Rotation paths and how fast each direction turns (deg/step):
Each turn is a multiple of 5 degrees from 10 to 175, or 0.
Each row of a path follows its step; steps can be skipped.
path 1
step 4: 19; 15; 25; -23; -11; 15; 2; -9; 16; -40; -17; -5; 16; 9; -19; -23; 3; -20; 50; -13; 49; -13; -23; -22; 37; 19; -15; -27; 8; -6; -2; 13; -1; 14; -13; -26; -4; 44; -8; -21; -16; -27; -15; -24; 5; 12; 24; 26; 21; -20; -1; 0; 27; -2; 15; 7; 18; -7; 2; -11; 8; 23; 8; -6; -9; 13; -2; 15; -16; 15; 14; 10; -2; -12
step 9: 12; 3; 3; -1; -19; 1; -9; 0; -12; -6; 3; -4; -18; 38; -9; -25; 9; -25; -33; 0; 13; -20; -51; -16; 17; -8; -13; -10; 2; -26; -10; -18; 19; 35; 17; -27; -25; 36; 7; -15; -6; -29; -1; -6; -19; 37; 9; 4; -11; 13; -9; 20; 12; -9; -6; -4; -32; 3; 2; 41; 1; -9; -25; 16; 10; 33; 17; -11; -21; -8; -9; 19; -22; 16
step 10: 12; 8; -9; -36; 33; 24; 13; -1; 7; 25; -17; -13; 21; 9; -15; -21; 21; -31; 2; 27; 16; -16; -50; -8; 11; 23; 14; -5; -6; -1; -12; -35; -5; 11; 33; -30; -7; 17; 17; -9; 11; 2; 20; -18; 3; 31; -12; 16; 20; -2; 18; 1; -36; -23; -28; 5; -13; -44; -19; -17; 16; 17; 16; 6; -21; -2; 4; 9; 5; 7; -7; 6; 13; -1
step 14: 8; 41; -3; -18; 31; -3; 15; 2; 43; 0; 16; -17; 24; 21; 20; -31; 6; 0; -17; 9; 22; -19; -37; 3; -12; -22; 3; -11; -4; -1; -25; -39; 5; 11; 4; 22; -11; -3; -1; -12; 6; 4; 8; 10; -15; 12; -37; -5; -7; 17; 16; -11; 42; -6; -7; 5; 4; 10; -3; 16; 39; 16; 5; 8; 4; 14; 42; -1; -2; 26; 6; -29; -15; -3
step 15: -10; 23; 5; -17; -8; -13; -3; 1; 4; -2; 20; -30; 2; -17; -11; -43; 30; 2; 16; 27; 21; -1; -22; -36; 36; -6; 6; -20; -19; 26; 25; -20; -29; 26; 23; -21; -2; -10; -24; -10; 7; -14; 22; -17; 9; 20; 0; -1; 8; -36; 0; -17; 28; -9; 15; -35; -1; 12; -12; 13; 28; 20; -9; 0; 14; 24; 11; 1; 6; -31; 8; 18; 7; 13
step 19: -14; 37; 9; -12; 17; -10; 30; -26; 4; 2; -16; -11; 19; -5; 12; -44; 10; 1; 8; -5; 34; -10; 25; -11; 18; 30; 40; -6; 16; -1; 2; -26; 7; 14; -1; -46; -28; 29; -5; -23; 22; -19; 29; -7; 5; -1; -17; 8; -12; -11; -3; 2; 24; 14; -29; -5; -2; 3; -3; -19; -15; 16; 12; 5; -8; -14; 3; -31; 23; 3; -16; -33; 1; 8
step 23: 9; 33; -2; -8; 39; 7; -26; -36; 30; -12; 3; -3; 10; -11; 38; -9; 25; -22; 21; -5; 41; 0; -28; 3; 6; -13; -18; -18; 11; 5; -26; -3; -8; 1; 0; -31; -18; 17; -20; -1; -4; 16; 21; -21; 21; 18; 4; 21; 13; 0; 4; -28; 6; 28; 1; 9; -26; 1; 13; 33; -1; 17; 3; -25; -30; -28; 20; -3; 17; 22; 24; 6; 14; 2
step 24: 9; 37; -17; 2; -15; -50; -12; -19; -11; 0; 8; -29; -3; 12; -15; -25; 4; -32; 9; -6; 5; -4; -25; -40; 27; 20; -5; -29; 11; 16; -4; -9; 7; -38; 11; -25; -13; -5; -25; 8; -8; 19; 13; 5; -37; 24; 11; -14; 7; -5; 0; -17; 18; 36; -26; -17; -35; 1; 7; 1; -5; -8; -3; -7; 10; -10; -19; -38; -15; -11; 10; -2; 1; -11
step 26: 27; 26; -10; -27; 4; 16; 10; 26; 15; 1; 17; -35; 13; -12; 14; -43; -14; -2; -4; 0; 27; -31; -8; -22; 25; -7; -2; -26; -1; 3; -29; -17; -12; 19; -6; 13; 15; -11; 1; 2; -6; -5; 35; -1; 17; 42; -8; 20; 39; -12; -37; -20; -17; 5; -19; 8; -27; -16; -1; -12; 8; -31; 2; -14; -18; 4; 13; 19; -23; -4; 0; 23; 13; 6
Directions:
-5; 3; 0; -3; 2; 0; 7; -4; 0; 0; -8; 1; -6; -9; 5; 0; 15; -2; 4; 4; 2; 9; 3; 1; -2; -6; 2; -3; 6; -2; -2; -5; -2; 3; -2; 6; 4; -2; -6; 1; -5; 7; 3; 1; -1; 4; -1; -1; -2; -6; -11; 1; -3; -1; -7; 0; 1; -1; 2; 2; 0; 5; 11; 5; 2; 3; 11; 5; 3; -2; -8; -3; 6; 3
90
-1; -6; -8; -2; -1; -6; 12; -7; -6; 0; -4; -5; 3; 4; -10; -1; -1; 5; -3; 0; -3; -1; -1; -1; -7; 0; 2; 4; 1; 5; -3; -2; 2; -7; -10; -1; 3; -1; 5; -9; 9; -3; -3; -1; -9; -7; 0; 3; -3; 2; -2; -3; 4; 1; -6; 0; -7; 2; -2; -1; 4; 6; 2; 1; 1; -12; -5; 5; 2; -1; -3; -10; 6; 1
130
1; 7; -5; -4; 8; -2; -3; -1; -3; 4; 3; -3; 3; 0; 6; -4; -6; -5; -6; -4; -2; 4; 3; -6; 1; 4; 12; -1; 3; 7; 3; 6; 3; -11; 8; 0; 7; -1; -4; 3; -1; 5; -2; 1; 2; -6; -4; -7; 7; 2; -1; 10; -7; 0; -7; -1; 2; -4; 1; 0; -2; 6; -2; -6; -4; -1; -3; 8; -5; -7; -1; 0; 4; 8
135
4; -2; 1; -3; 4; -8; 9; 7; -9; -2; 1; -8; -4; -2; -8; 1; 0; -3; 12; 2; 9; -4; 0; -2; 3; 7; -4; -2; 0; 2; 2; -5; -6; -1; 6; 1; 7; -5; 0; -5; 0; -2; 1; 4; 5; -7; 4; -6; 1; -6; -3; -1; -8; 4; -1; -2; 0; -1; 10; -11; 1; -3; -9; 2; 4; 3; -1; -5; 1; 5; 1; -1; -4; 5
160
6; 3; -4; 4; 8; 1; -8; 2; 0; -5; -6; -6; 1; 3; 4; 4; 3; 8; -1; 4; 0; -3; -5; -2; 1; 3; -2; 4; 10; -4; 3; -4; 1; -3; 2; -3; -6; 6; -3; -3; -3; -3; -6; 2; 3; -3; 4; 4; -5; -5; -3; 8; 6; -2; -7; 5; -3; -3; -5; 3; 2; -5; -4; 0; 1; -5; 13; 10; 0; 11; 5; -3; -7; 6
80
